In the data rows, 128 means zero.
Here are some points:
[137 147 141 160 137 162 142 166 162 155 148 162 166 132 165 155 160 167
 163 150 165 128 150 169 141 148 143 146 141 143 153 151]
[129 140 134 165 156 157 130 162 155 142 137 150 136 161 164 147 169 147
 162 152 132 135 132 143 147 155 151 144 141 166 148 152]
[157 138 142 153 145 134 149 138 143 146 143 137 162 163 148 150 134 167
 130 131 145 130 145 150 155 128 145 161 142 156 167 136]
[132 153 147 144 136 151 137 161 149 159 134 169 135 154 153 146 162 130
 158 154 148 160 139 149 151 149 134 160 159 153 149 163]
[147 147 149 135 167 163 154 134 159 145 143 158 161 131 130 154 146 131
 158 162 157 167 134 129 145 168 167 165 150 167 155 146]
[155 143 141 150 155 144 150 133 159 147 165 155 135 167 130 137 133 162
 136 152 145 128 162 168 169 129 130 128 166 146 138 163]
[168 167 165 165 156 143 146 134 129 151 154 160 164 167 133 130 130 134
 135 166 134 163 166 149 157 137 134 147 164 163 132 148]
[155 152 128 138 141 168 164 148 139 146 129 151 168 128 130 161 158 160
 156 129 152 152 158 129 169 150 155 142 136 138 138 139]
[134 157 161 150 130 161 134 139 169 137 138 159 133 164 141 138 164 152
 167 151 149 154 133 162 158 130 137 149 141 137 152 169]
[150 137 156 162 164 139 164 163 150 130 155 143 142 151 162 160 157 168
 162 142 162 137 157 135 134 163 169 163 133 158 161 149]
[132 160 160 158 157 154 136 135 148 165 134 157 137 159 132 144 155 139
 160 155 147 151 131 163 168 132 145 136 158 143 158 154]
[168 154 139 139 131 156 162 163 150 144 159 166 166 158 162 162 131 156
 133 144 147 164 154 155 136 156 128 129 140 130 168 131]
[150 148 142 132 135 162 143 160 165 162 131 145 134 153 144 160 149 137
 150 152 156 157 139 154 141 140 138 136 142 156 162 147]
[128 166 157 134 150 160 138 140 133 163 143 152 136 148 146 146 156 153
 168 154 146 162 145 165 154 130 149 149 169 155 160 164]
[169 169 168 169 162 128 160 168 139 130 146 166 156 166 140 142 141 149
 129 169 133 163 166 144 149 128 131 137 151 165 133 131]
[151 146 149 145 134 137 152 165 133 149 142 140 165 146 149 159 159 151
 136 136 160 131 166 129 136 151 167 163 151 163 167 132]
[133 145 144 164 131 164 153 135 133 158 155 164 149 158 151 164 150 153
 146 139 146 135 151 159 136 157 144 155 147 158 168 166]
[144 159 133 131 150 170 138 147 165 143 144 137 134 151 150 145 147 141
 149 138 128 152 131 149 135 169 167 130 128 161 155 168]
[161 157 143 134 147 163 145 155 146 147 150 162 162 167 167 155 135 146
 166 151 152 159 146 130 146 163 165 159 130 167 140 161]
[129 128 136 128 128 160 132 142 161 149 168 147 129 156 137 160 129 140
 137 136 153 131 129 170 132 169 140 136 137 132 168 165]
[153 155 159 150 155 138 162 166 146 142 165 139 168 149 158 166 155 160
 161 139 156 140 136 130 156 160 163 152 169 169 165 138]
[167 129 150 145 148 143 156 158 147 153 158 134 147 133 135 142 147 162
 137 132 155 139 159 137 164 153 169 166 162 149 135 146]
[163 155 164 165 151 147 157 167 138 139 158 167 152 167 143 138 135 151
 135 166 136 158 161 157 158 134 146 129 149 148 152 149]
[165 129 151 166 135 137 163 154 160 139 169 145 159 135 163 147 151 155
 149 128 155 130 151 134 164 164 166 168 153 139 130 129]
[147 146 167 156 170 138 168 166 151 141 156 137 164 134 130 168 165 164
 148 134 168 141 165 132 144 143 152 151 131 142 159 140]
[141 141 138 160 157 156 163 167 151 129 169 152 159 159 167 156 165 148
 144 149 157 134 140 142 149 164 148 140 153 164 141 148]
[145 165 135 130 149 141 147 167 148 166 129 128 138 138 134 141 148 162
 150 159 164 158 154 148 156 135 141 138 152 136 143 137]
[166 142 143 151 139 166 168 156 130 139 141 146 163 131 168 145 156 141
 152 145 167 134 132 141 160 169 162 155 169 130 134 134]
Here are 24 more points, each followed by its number:
[158 147 141 163 141 148 149 137 152 145 145 136 160 158 158 167 160 137
 155 146 149 138 148 138 143 158 143 137 167 164 152 143] 0
[155 148 149 149 147 152 166 136 135 129 169 142 157 157 154 161 144 142
 156 144 156 154 138 128 151 158 161 157 135 166 158 145] 1
[155 156 147 164 155 145 164 137 141 131 133 166 139 167 140 130 152 158
 131 166 135 157 154 156 143 131 141 143 130 149 147 155] 2
[137 163 148 140 165 158 139 154 168 163 135 155 143 162 147 154 165 155
 167 140 144 166 146 153 163 137 147 134 131 153 150 166] 3
[130 158 153 159 166 156 134 137 164 150 143 158 144 149 164 148 140 155
 162 161 151 149 160 163 159 141 140 146 147 141 139 168] 4
[151 143 144 155 147 155 134 139 137 138 155 141 148 149 159 144 142 165
 140 150 143 141 166 165 148 133 129 164 150 147 150 138] 5
[148 141 132 146 155 152 147 164 132 150 144 145 143 146 166 151 154 145
 135 167 158 161 135 156 150 160 137 134 137 144 131 140] 6
[151 128 160 139 129 168 162 140 146 160 168 132 134 151 152 149 168 140
 136 146 132 143 159 136 152 156 159 151 134 139 170 168] 7
[166 138 143 157 154 164 168 160 144 151 142 139 152 132 128 147 153 159
 168 138 164 156 146 132 160 163 164 154 159 133 134 145] 8
[163 130 154 152 154 147 154 159 135 150 140 131 133 137 129 160 159 135
 139 136 167 136 160 137 166 135 163 166 137 151 135 162] 9
[135 162 134 142 155 165 133 167 170 146 136 163 132 166 153 129 140 144
 160 135 130 149 132 152 135 167 156 132 148 170 149 165] 10
[163 131 153 161 165 136 165 162 141 154 161 141 154 131 134 157 141 168
 169 130 160 131 153 134 167 168 166 169 133 151 136 137] 11
[149 154 145 133 158 137 145 136 130 167 139 134 161 133 140 130 144 134
 155 158 163 156 132 141 146 141 138 130 167 135 154 134] 12
[152 135 148 155 149 146 151 163 142 166 165 151 162 150 153 159 148 165
 160 144 165 132 157 129 136 161 162 156 152 153 161 134] 13
[154 130 153 153 130 146 140 143 169 143 128 160 163 134 139 151 159 134
 160 163 166 163 159 160 147 166 141 154 139 128 146 139] 14
[168 129 147 136 152 141 158 155 131 137 146 129 153 150 135 152 150 163
 138 135 165 140 156 139 167 156 168 168 167 147 134 152] 15
[131 155 149 136 129 129 146 164 146 169 169 137 140 130 166 157 155 169
 144 133 161 150 147 166 140 134 144 160 164 141 129 133] 16
[165 131 152 166 151 143 161 167 148 146 145 130 151 140 141 137 132 149
 154 131 143 153 165 133 168 167 168 165 163 138 128 145] 17
[133 154 136 162 142 159 130 161 162 169 145 153 141 159 157 163 163 152
 157 148 131 137 133 154 143 167 148 132 152 169 148 156] 18
[164 130 165 166 163 149 158 159 160 160 134 130 155 137 156 140 150 160
 142 130 152 134 162 134 167 164 166 168 162 154 136 138] 19
[130 164 142 158 153 161 130 155 156 157 139 140 129 162 157 145 167 160
 151 151 140 154 149 142 153 146 152 149 135 164 134 158] 20
[140 143 135 166 149 130 135 145 147 153 164 134 143 140 133 166 168 156
 142 132 142 166 130 147 164 137 152 131 144 138 130 150] 21
[148 139 132 165 164 158 154 167 137 162 140 161 154 152 159 133 148 157
 157 153 153 142 141 151 157 165 154 145 142 157 130 152] 22
[166 133 151 163 145 147 159 162 145 152 155 129 164 139 141 138 137 128
 163 129 152 137 146 148 150 167 162 170 165 143 135 136] 23
Which three of these numbered points are nearest to each point below, looking only along the 8 directions in which the first points spread most? Their numbers follow each, nearest first.
[131 151 131 164 162 130 145 168 134 145 152 142 131 147 139 133 170 131
 158 158 141 154 129 150 129 154 161 142 166 169 132 136] > 20 22 4
[133 163 151 147 135 153 133 147 157 165 140 166 130 151 143 143 157 150
 165 160 150 168 132 155 157 137 146 148 133 160 164 167] > 3 4 20
[164 140 136 144 142 157 142 160 158 164 146 158 137 152 136 133 152 136
 152 147 157 168 150 149 130 165 141 141 130 154 138 159] > 6 14 10
[142 152 134 147 160 146 153 135 164 165 133 153 149 142 134 167 157 151
 155 157 150 156 167 163 150 139 135 137 136 149 155 165] > 3 21 4
[169 167 169 170 167 149 148 156 128 134 153 168 168 169 154 135 146 159
 130 169 132 169 163 140 165 132 142 137 149 167 136 135] > 2 5 22
[139 142 147 148 144 140 151 149 130 148 142 138 142 137 160 165 155 156
 154 141 145 134 167 151 155 132 133 162 161 157 163 142] > 16 5 13
[143 142 150 137 151 135 152 162 156 156 160 139 154 152 151 165 158 159
 145 138 164 140 162 134 144 146 165 159 145 159 162 144] > 13 9 0
[141 133 156 132 149 145 157 154 135 148 159 161 144 142 164 157 145 138
 159 155 151 140 140 155 133 161 135 139 154 143 163 140] > 0 7 14
[165 134 134 152 168 142 159 152 136 141 163 130 149 138 151 147 149 148
 141 140 164 152 160 141 157 147 159 154 169 133 137 147] > 17 15 19
[161 130 162 151 132 151 168 160 144 151 147 129 158 139 166 162 143 130
 138 136 167 166 149 143 163 162 165 166 161 150 135 154] > 23 8 17
[170 169 167 168 166 137 154 143 145 128 154 169 167 170 160 129 156 143
 128 170 128 169 168 137 166 129 129 151 155 168 128 129] > 2 22 5
[142 159 158 149 147 157 129 149 161 134 162 148 152 164 168 153 141 136
 160 158 161 130 163 153 138 166 144 158 170 144 162 151] > 0 18 7
[157 148 139 148 159 151 166 153 162 136 136 165 166 152 155 166 147 156
 138 144 155 160 134 128 144 150 169 155 149 164 152 154] > 1 0 13
[140 160 162 159 140 130 144 156 151 170 152 164 165 146 148 169 154 164
 170 146 155 135 135 139 154 147 142 134 162 147 150 136] > 16 0 5
[143 145 163 138 151 150 137 137 166 153 141 162 163 154 156 146 140 133
 169 153 150 157 169 139 142 142 149 162 132 157 161 150] > 0 1 20
[138 152 131 137 131 142 133 156 168 157 141 150 144 160 147 135 151 133
 147 152 143 156 140 161 159 164 130 132 137 158 142 129] > 6 14 4
[129 128 168 130 129 162 139 133 161 144 170 129 129 150 139 148 138 142
 153 149 153 143 140 169 128 162 156 145 129 129 169 169] > 7 18 10
[150 156 146 161 169 146 157 157 155 138 142 149 163 151 167 155 157 166
 143 153 165 134 156 147 170 150 131 159 138 142 129 139] > 22 6 0
[146 157 133 150 160 139 139 129 140 168 132 134 158 136 133 137 152 144
 150 160 145 162 152 150 144 136 132 158 144 135 153 140] > 12 14 21
[157 132 169 163 135 154 162 130 138 147 143 161 132 169 129 153 137 148
 134 163 134 129 169 161 152 133 157 152 143 144 167 157] > 5 2 7
[163 164 169 151 164 145 163 137 152 131 158 166 156 166 141 146 134 141
 131 168 134 136 163 153 161 132 133 144 141 155 132 136] > 2 5 0
[143 165 159 147 139 152 135 132 165 159 154 155 130 135 145 137 161 169
 166 160 150 159 141 159 153 160 153 139 154 150 137 167] > 4 20 3
[156 159 163 150 166 141 142 143 156 142 154 152 155 159 142 132 137 138
 142 163 130 165 161 153 159 149 156 142 148 145 148 160] > 2 4 5
[147 162 132 131 165 139 156 141 134 163 137 130 167 132 143 132 152 137
 150 157 156 164 137 147 151 138 156 129 163 145 138 130] > 12 14 8
[164 150 135 151 157 150 160 142 164 128 152 152 159 154 150 164 163 146
 168 151 152 144 161 133 145 158 167 158 148 159 159 137] > 1 0 13
[162 129 167 133 146 159 156 139 163 140 133 150 150 135 146 144 134 157
 164 136 168 138 168 158 134 151 154 144 140 140 164 162] > 7 21 16
[137 145 131 158 138 149 146 146 161 153 134 139 149 130 140 140 162 158
 140 159 158 165 165 168 167 133 137 154 129 132 151 128] > 16 21 14
[139 145 131 159 143 139 153 169 167 169 138 141 156 129 162 130 166 165
 160 148 166 135 139 145 135 157 142 150 150 142 137 132] > 16 14 22
[158 150 168 162 148 150 155 140 152 158 166 168 145 146 169 162 134 168
 130 134 148 130 154 166 139 130 155 149 134 142 166 133] > 5 0 13
[163 130 152 158 153 146 152 151 150 161 130 131 146 131 129 141 148 154
 148 134 162 155 142 132 164 143 167 167 133 146 136 151] > 9 8 15
[168 130 156 157 144 134 158 161 143 144 149 131 153 137 144 168 131 167
 143 133 162 147 140 138 167 168 166 169 159 146 132 128] > 15 11 23
[132 163 149 143 133 147 131 136 166 151 137 154 131 136 137 154 159 155
 168 157 147 160 137 159 142 130 145 136 149 155 138 169] > 3 4 20
[169 169 168 168 158 148 156 148 130 132 168 167 164 168 152 134 149 136
 130 168 131 163 163 151 160 136 134 138 159 165 137 144] > 2 5 22
[159 151 140 145 155 136 167 151 163 135 164 151 169 149 167 164 128 131
 135 131 138 150 136 153 130 159 129 128 154 136 143 129] > 6 0 5
[151 153 129 134 169 157 129 166 150 151 147 159 131 160 134 142 167 138
 159 147 155 166 144 143 149 153 155 151 166 168 139 155] > 20 3 4
[150 139 159 160 129 148 145 131 158 141 133 163 139 156 136 156 136 154
 157 150 158 142 167 168 160 139 134 156 132 138 149 166] > 5 4 21
[154 149 154 139 154 129 152 163 149 167 159 134 154 157 133 163 161 137
 143 137 169 144 160 134 160 136 152 150 165 137 153 159] > 9 21 16
[131 131 137 167 143 128 139 164 149 132 163 150 145 158 158 165 166 152
 156 156 146 158 156 135 164 131 170 155 142 163 160 139] > 0 13 22
[162 132 138 156 138 144 147 154 132 161 141 131 165 137 137 138 143 169
 162 131 162 139 144 135 165 166 164 169 139 147 142 130] > 15 23 8
[149 140 168 154 138 159 166 164 155 149 157 159 147 154 164 157 155 162
 161 134 166 130 159 131 143 155 165 157 135 160 160 131] > 13 0 1
[145 159 153 156 166 165 161 169 164 146 153 150 152 139 149 167 164 143
 158 161 170 169 129 158 147 163 154 128 165 159 133 164] > 22 6 20
[167 164 151 169 151 140 156 155 139 131 145 163 158 165 136 163 145 145
 131 168 130 162 157 150 169 136 140 142 158 156 149 150] > 2 5 0
[138 159 155 157 147 152 132 138 159 168 131 141 140 151 138 160 152 161
 159 166 167 168 138 164 138 139 149 138 165 162 145 163] > 3 4 20
[154 161 144 130 158 169 130 151 168 165 133 135 138 150 136 152 138 135
 157 161 129 143 136 152 129 169 147 130 154 160 155 168] > 10 3 20
[140 156 144 138 162 130 140 132 133 167 134 129 151 134 142 136 149 137
 155 159 156 167 135 158 156 144 161 165 147 135 151 142] > 12 9 21
[128 134 156 129 138 168 130 128 145 167 156 138 130 138 139 132 130 129
 159 152 145 142 147 167 133 156 139 147 165 128 167 159] > 7 4 12
[129 168 143 154 147 148 128 157 149 138 161 163 136 146 165 154 166 151
 151 145 131 137 135 162 150 160 160 131 162 167 145 157] > 18 4 20
